Turns, then the turns between two rows, first turn first; the first pair answered:
turn sikiv:
[ 19 -14  -1 -16 -16  18 -21   8 -19  37  -8  -7  24  -5 -22 -30  25 -11
 -19  15 -26]  ->  [  6 -40 -12 -38  26   9   8 -23  15  15  -4  12   4 -23 -21  20  -8  24
 -11 -18  16]
[-15  10  -3  13   8  -5  14   3   5 -13 -12   3 -14  -6  24  26 -21   2
  15  -3  17]  ->  [ -6  24   5  24 -12   0   0  20 -14  -1 -15  -7  -3   5  25  -1  -3 -16
  10  16  -4]
[  5 -43  -3 -12  32  27  19  -1  22  16   7  -6  -1  -9  -7  26 -14   3
  -4 -23  12]  ->  [-17  15  -9  24   4 -30  10  -7   1 -38  -4  16 -17  11  16  19 -14  10
  10 -22  25]
turn peb:
[  0   4 -12   0  -2  21 -12 -14   9 -15  17   3  -5  20   4 -17  -8 -18
   2 -42  13]  ->  [ -8   9  -6   2   4  17   2   0  -1  -2   1  -5 -14   2  32   5 -27 -19
  18 -15  35]
[ 11 -11   3 -14  -8   9   6  11 -16  12 -14   0  15  -3   3  -1   4   3
 -16  19   6]  ->  [ 10   2  -4   1 -12   3  -3  -2 -10 -13  -1   6  14  15 -14 -13  14   2
 -19  -6 -12]
[  0 -14  -2 -12  11   4   5  -6  10   7  -7   5   1 -10   7  15 -12   6
   3   3  19]  ->  [  0 -15  -4 -14   7   7  -3 -12  15   2   3  11   6   1 -11   3   0   9
  -9 -13   5]
turn voguz:
[  0  -5   3   9  -4  -8  -9  12  -4  -3  -2   0   6   6  -3 -18  16  -7
   3   5 -14]  ->  [ -4  -5   3  12   3  -2  -7   8   3  -8   6  -6   4   9  -5 -12  11 -13
   8  -7 -18]
[ 10  -2 -18 -10  -9  32   3 -36  27 -17  16  21 -10  26  -5   1 -35   6
   2 -49 -23]  ->  [ 19 -17 -18 -37 -19   8  -8 -36  16 -12  -3  40  -3  17 -15  -3 -32  30
 -20 -26   0]
[  2   4   3   4  -7 -13 -14  -1  -5  -3   0  15   4  13   3  -8   7  -3
 -13  11 -17]  ->  [  1   7   2  12  -2  -7 -11  -2  -4  -4   7   9   1  15   7  -4   5 -12
  -4   4 -24]
[ 13  -7  -9   2 -16  -8 -13  -3 -21  15  -9  20  16  11 -35 -16  20   2
 -24   2  -8]  ->  [ 11   6  -6  18 -16   0 -10   4 -27  16  -5   6  13  19 -26 -20  20 -14
 -13   0 -22]
turn pobo:
[ 21 -24  -2 -27  19  19  14  -4   5  14   3 -14   9  -4 -10  15  -9   0
  -7  -4  15]  ->  [ 21 -22  -7 -33  10   3   8  -8   3   0  -4  -1  10  -2 -17  12  -6  12
 -16  -6  24]
[ -6  11  -3  19  -9   2  -5 -11  25 -11  -1   1 -15  10   0   3 -19  -2
  -2 -13 -28]  ->  [ -6   5  -3  19  -6   9  -4 -10  26  -7  -1  -5 -16   6  -1   5 -18  -4
  -1 -15 -31]
[-13   0  -2   7  14   7  14 -14  13 -15  14   2 -13   1   0  15 -10  -4
  15 -24  -2]  ->  [-11  -4   0   7  16   8  15 -18  16 -12  15   1 -12   0  -2  14 -10  -3
  15 -26  -1]
Then:
Each pair is two turns apart.
[ -4 -15 -22  -8  -8  10 -11   8  -9  23  -1   7  14  -5 -22 -37  19 -11
  -4  -1 -20]  ->  [ -2 -13 -22  -4  -3  10 -11   5  -5  18   4   8  14  -2 -27 -34  17 -11
   0 -10 -21]	voguz pobo
[ -3  -4  -5  -8  20  15  14   7   5  18   3  -6  -3 -21  -1  26 -10  10
  -3   3  15]  ->  [  2  -1  -5 -15  10  -4   7   8  -6  16  -7   4   3 -19  -3  19  -5  19
 -10  15  22]	voguz pobo
[  1  14  -1 -11   5 -27 -13  -7  -1  -4 -14  12   2  -5 -10   6  15  27
  -9   8   7]  ->  [  8   0   7 -15   9   6  -9   7  -1  28 -12 -11  11 -12 -14   0  19   8
  -8  18 -10]	voguz sikiv
[  5 -12   4  -6  11  26   7  -3   8   1  14  -5   7  -2 -11  -1   0   1
   2 -21  -6]  ->  [ -2  -1   4   1  12  20  13   6   6   4   7  -8  -4 -10  10  11 -12   0
  16  -7   7]	peb peb
[  8  -5  -5   2   5  18  16   1   3   6   5  -7   0   0   6  -1   0  -4
   5 -15  -1]  ->  [  7  -1  -8  -6   3  -2  11  -2   1 -10   1   7  -5  -3   4   6  -3  13
   1 -16  17]	sikiv voguz
[  3 -41  16 -27  -7 -14   2  -9  24  10   4  16  10  -2 -10  35  13  -1
  -7 -15   7]  ->  [ -2   1  18   6 -33 -30 -11  -4   8 -16   7  16   9  26  -6   6  27 -18
  -1 -18 -18]	peb sikiv
[ -4  16   7   6 -11  -7  -1   9  -1   9  18  -2  -5   6   1  -8  -8  -5
  -2   3 -24]  ->  [ -6   8  -1   1   6  -9   8   0  16   2  21   5 -11   1   1  11 -21   6
   1  -8  -8]	sikiv sikiv
[  8  -9  -6 -14  -8 -11  -2  -3  -1   0 -10  11   3  -5   0   0   2   6
  -4   5  19]  ->  [ 10 -11  -4 -14 -13  -7  -5   2  -5   6 -10   6   9  -4  -1  -5   5   1
  -6   8  11]	sikiv sikiv
[-19  11   0  18 -17 -13  -2 -14  15 -27   1  13  -3  20 -23  11   4  16
  -3 -16  -3]  ->  [ -7 -22   5   0  -5  26   2  -5  23  12   8  -7  10   9 -37   8  10   7
 -13 -14 -16]	sikiv sikiv
[  1  -2  10  -1   2  25  -2  11   2  18   9 -22   4   7  -1  -6   6 -17
  -1   4 -16]  ->  [ -5  -4   5  -3  14  20   4 -10  17  -3  17 -10  -1  11 -12   3   1  -6
   0 -25 -11]	peb voguz
[  0  23  -3  13  -4 -19 -16 -12   2 -25  10   7   0  17 -14 -19  10  -1
  -1 -11  -9]  ->  [ 12 -15   3 -21   1   2  -8   6  -5  25  -9  -6  12 -14  -7  -4   4   6
 -11  32  11]	peb peb
[ -7 -13   3   5  30  13  19  -2  13   9  24 -21   2  -2 -18  -3 -25 -12
  12 -22 -32]  ->  [ -9 -14   5   7  33  14  25   3   9  19  18 -23   0 -11  -6   6 -32 -10
  19  -8 -20]	peb peb
[ -6  -4 -21   9  30  11  10   3   7  -9  13 -10 -12  -9   7  15 -14  -2
  15 -11   3]  ->  [  2 -10 -14   0  17  10   4  22 -14  16  -3 -15  -5 -22  12   8  -7  -6
   9  26   9]	sikiv peb
[ -3  18   8  26   2  16  -1  -1   6  -3  13 -13   1  13   5  -8   1 -22
  11 -21 -23]  ->  [ -7  11   3  20  19  13  11 -12  21 -11  17  -4  -4   8   7  11 -10 -13
  15 -30  -8]	sikiv sikiv
[-11  23  -2  11   1 -19  -2 -11  -6 -20  -1   7 -15   3   4   4   2   4
   9   2  10]  ->  [  8  -9  -3 -16   3   2 -13 -11  -1   6  -1   7   3  -5 -24  -8  15   8
 -15   6  -2]	peb peb
[ -1   5   3  -8  -2 -24 -14 -14  -7 -10  -2  34  27  -6  -7  -8   9  19
  -6   2   1]  ->  [  8 -14   8 -14   7  13  -9   2  -4  24   0  12  37 -15  -6 -10  12   2
  -8   8 -14]	voguz sikiv
[  1   4   9  35 -22  13  -8   2  -9  11  19   1   9  32  -9 -30  26 -19
 -23  -2 -23]  ->  [-16  10   6  51   9  16  20 -10  11 -10  27  -2 -13  27  16  12  -7 -16
   6 -24   0]	peb voguz
[-29   4  20  -4 -17  -8   2  12 -18 -11  -7 -11   4 -27  14  -2  -6  30
  -4  24  20]  ->  [-14 -10  18  -9 -24   8 -13   9 -12  -7   4 -12  22 -14 -19 -27  17  25
 -26   5  -8]	sikiv peb
[  5 -10  -5 -11   5   6  10   8   4  26 -17 -13   0 -19   4  16  -4   4
  -2  20   6]  ->  [ -1   6 -10  -6  -6 -24   4  -3   0   0 -20   4  -8 -13   5  18  -6  15
  -2  15  20]	pobo sikiv
[ -4  -4  -2   0  10  -8   4  -1  14 -10  13   3 -13  -2  -3   2  -3  -6
   6 -12  -2]  ->  [  1 -17   0 -10  10   2   5   0  13   7  10   3  -7  -9  -8   3  -3  -3
  -1  -3   0]	peb peb
